Each path is a new rotation, seen through one point. The rows after it are directions, each followed by how far the rotation turns it, in degrees per step (0 if it stays put).
Each turn is a multiple of 5 degrees from 10 to 175, or 0.
Each row of a path follows its step; steps can be skipped.
Path 1:
step 2: [-30.1  16.7  28.9 -39.2 -25.1  27.9   6.0  -2.3  15.3   9.2  42.8   7.6
   5.3  24.1  13.3 -16.0  32.0  29.7  21.6  11.7 -30.3 -21.6  43.9 -29.9
  -3.0 -39.2  17.3 -12.8  -8.3  -6.9  -0.2 -32.6 -15.0  -0.3 -16.0  19.1
   2.8  13.7  -1.2 -12.6  -4.6   4.4 -10.1 -44.7  -4.8   4.7   4.6  16.0
   0.1 -24.7  33.5  -5.6]
step 8: [-24.1  38.1 -31.1 -35.3 -14.2   6.3   2.4  16.0  21.3 -41.4  13.9 -12.2
  20.7 -32.1  27.4   6.0   0.1 -20.0   2.9   3.4  16.1 -33.1 -14.2   8.3
   2.7   4.8  19.0 -16.3  16.2  -4.1  51.2   8.2  14.1   2.6 -35.9  16.3
  -6.6  35.7   8.1   7.7 -40.3   3.5   2.6  -7.4  -1.9 -37.8  -2.2  14.2
   9.1  -2.7 -30.5  -4.7]
step 13: [ 18.8  10.2  -9.1 -14.7  16.5 -32.1 -10.4  -4.9  22.9  15.6  27.5  38.2
 -15.3 -12.2  -6.5   2.6  -1.3 -35.6   1.7 -11.1  23.6 -11.3 -17.2 -11.2
  -1.4 -25.6  -4.4  -3.1  21.7   7.5 -17.6 -10.0 -23.4  13.7 -13.2  55.5
 -12.9  19.0 -12.2  16.2 -12.6  30.8 -30.3 -19.9  20.2 -23.3 -43.5 -46.5
  24.2 -13.3  18.3   0.0]
step 21: [-25.4  33.7  13.6 -36.0 -31.4  -5.6 -13.9   4.1  11.8 -17.0  22.1  -1.8
   2.0  12.7  36.9  30.7  18.0 -28.9  35.9 -18.3  -6.1 -31.1  15.1  -6.5
   4.8  -9.4  19.0  -5.5  -0.6  32.5  29.8 -11.9 -19.9   1.6 -34.4  28.0
  11.1  14.7  30.7  20.7   8.5  12.4 -29.2 -15.9  10.0 -38.2  -6.3 -29.2
  16.9  -6.9  23.2   3.9]
step 22: [ 18.9  -6.2  -5.3 -25.2   5.4  -1.1  19.8   3.9  26.9  -4.2   9.2   4.7
 -12.8  37.4   6.8 -22.0  11.8 -19.8  10.1  -6.2  11.1   1.5   5.2   8.0
 -20.8   3.3  27.3 -42.7 -23.4  -9.2 -39.3 -39.0  14.7   6.7 -19.9  18.3
   9.4  19.7 -35.4  36.9  10.5  15.1 -41.4  -2.9  28.2 -23.7 -37.2 -32.1
  -2.4   7.1  39.9  -4.4]
step 24: [-53.7  38.3  23.1   9.1 -21.2  -3.0  39.1  -3.8  24.1 -11.8  -1.0  27.5
  10.3 -13.0  35.2  20.4  23.9  24.5 -28.6   0.0 -21.7 -42.6  -9.2 -29.2
   8.4 -23.5  19.4 -25.5  35.5   6.2  15.8 -16.4 -29.0  -6.0 -10.2  16.3
 -26.8  19.0  -1.8   8.8 -21.4   0.8   6.3  -9.1  22.8  17.4  12.5  16.9
   0.0 -10.4  -0.3   6.7]
step 31: [ -7.2  10.7  18.9 -43.3   7.9 -23.5  23.0   7.2  29.2  -5.3   8.5   2.3
  -9.8  -8.7  -9.2 -24.0  13.4   4.1 -28.7 -39.6  14.1 -26.1 -22.2  -5.1
  12.3  22.1  44.4 -30.0 -18.2   9.6   3.6 -33.7 -10.2   0.0   2.0  -8.5
   0.8  -7.1 -22.0  22.2 -17.3  37.8 -30.1 -10.6   3.6  -1.2 -35.5  30.5
 -17.3  18.1  39.5 -25.3]
step 32: [  2.9  -6.3  22.4 -19.8   5.9 -27.2  35.6 -16.6  19.0 -20.4  22.8  52.9
  -0.9 -15.1 -28.9  38.9  16.7 -12.4 -17.7 -26.9  18.3 -22.0  -5.4   4.2
   0.7 -42.5  14.2 -26.8  11.7  -3.5  -7.0 -18.5   1.0 -11.4   0.2  38.6
 -42.4  -3.3 -18.4 -12.8 -28.8 -20.4 -15.5 -32.1  10.5  16.9 -13.2  -4.8
 -12.6   4.5 -12.7 -15.4]
[ -4.1  -2.3  13.2   6.5   2.6 -10.1   3.0   6.6  -1.1   7.7   4.0   1.8
   7.0  -3.6  -5.6   0.5  -1.2  -2.4   4.1  -1.4  -2.7  -5.9 -10.1 -12.8
  12.1  -6.2   0.3  -2.4   9.3  -1.6   8.7   2.6  -1.2  -2.4   3.0  10.4
   6.5  -7.8   6.1 -11.7 -11.7   9.5   0.7  -1.3   1.3  -1.3  -5.2   4.5
  -0.7   0.1   5.0   8.7]
95
[ -1.3   2.7  -6.6   4.6  -7.3   4.6   6.9 -13.0  -4.7  -6.0  -0.7  -2.3
  -7.0  -3.4  -3.6   0.6   4.4   2.9   0.3   1.5   5.2 -12.3   8.9  -5.0
  -1.5   4.4 -11.9  -0.6   6.9  -9.1  -1.8   8.8  10.5  12.3  -6.1   0.6
   4.6   2.9  13.3 -10.2  -8.9   2.8  -1.0  -8.8  -1.1   1.8   5.3  -3.2
  -1.5   0.2   0.0  -6.5]
115
[  2.6   8.1   6.2   7.3 -10.3   0.3  -7.0   0.9  10.9 -13.8  -2.1  -3.6
   6.5  -1.9   6.1  -8.2  -1.3   5.2  -0.7  -0.7   5.0  -1.8  -4.5  -3.1
  -8.8   3.9   3.2   6.7   9.5   1.1  -5.1  -4.3  -6.1 -14.1  -0.5  -3.7
   8.4  -1.7   6.2  -8.1   2.6  -7.2 -14.1  -0.7  -1.0  -4.2   6.1   8.0
   2.2  -6.4   5.0  -2.0]
115
[ -2.8  -5.4   3.3  -8.0   4.7   4.0  -1.5  -7.7   1.7 -11.1  -3.3  -4.7
   4.6   5.7   1.8   2.6   6.3   2.3  -2.4  -5.6  -7.7  -6.5  -2.6  -0.6
   1.9   8.5   9.2   5.8   5.4  -5.2  -8.0  -0.2 -16.5  14.0  -6.5  -1.9
  10.6 -10.3   0.3   8.9   0.8   6.7   5.6   2.4   0.0  -0.6   0.9  -2.4
  -9.2   4.0   3.3  10.1]
115
[  1.8   0.1  14.9  -0.1   9.7   3.5   2.9  -5.7  -2.6  -8.5   0.2  -8.2
   6.0 -11.4  -5.3  -1.1  -0.8 -10.7  -7.3   7.2  -6.9  -1.9   9.5  -3.5
   7.0  -1.6  -0.1  11.7  -7.2   4.4   0.8  -7.6   2.3  -2.2   2.1  -8.1
   5.5   0.5   0.5   2.1  -2.0  -6.2  -0.1 -11.1   1.7   2.2 -14.6  -5.4
   4.0  -2.7  -2.7  -9.0]
25
[ -1.0  -5.1  -1.8  -6.5   1.5   5.4   8.5  14.2   6.3  -3.4   0.5 -15.1
  10.9   4.2  -1.8   0.7  -0.7  -0.5  13.3  11.0  -0.5   3.1   3.2   4.6
  -8.2  -5.3   8.9  -1.2  -6.5  -1.1  -0.2   2.6   7.5   1.8  -4.3   9.9
   9.3   4.6   3.2  -5.7   2.4   4.0   5.0  -3.2  -0.8  -6.7   6.4  -9.5
  -0.3 -11.2   0.2   1.4]
55
[ -1.8   3.3  -3.1   0.9   8.9  -3.6  -8.7  -1.2  -3.2  -6.8  -8.1  14.4
   8.7  -5.0   2.7   7.6   4.8   3.7   0.7  -1.8  -3.8   6.2  -1.0  -3.3
  -2.8   1.5   3.7 -10.7  -3.1   9.7  -1.3  12.3  -5.5  -0.4  -5.7  -0.3
  -2.1  -1.0  10.9  -3.5   2.9   4.7  -5.4  -9.0   9.9  -0.9  -1.5  -7.2
   6.7  -6.5 -16.6   1.4]
90
[ -0.3  12.4  -3.5  -9.7   3.0  -3.0  -2.3   1.9   5.6   6.2   0.6   1.3
  -0.7 -10.1  11.1  13.0   3.1  -0.2   7.1   5.7   1.5   1.4  -5.9   5.8
  -0.9 -15.2  -5.1  12.4   3.8   9.0  -7.4   2.7  -0.3   1.1 -14.6  -2.6
   1.9  -0.1  -1.3  -1.3  -7.5  -1.4  -0.1  -3.5  -1.6  10.0  -2.1   2.7
  -9.0   4.1   6.9  -1.5]
135
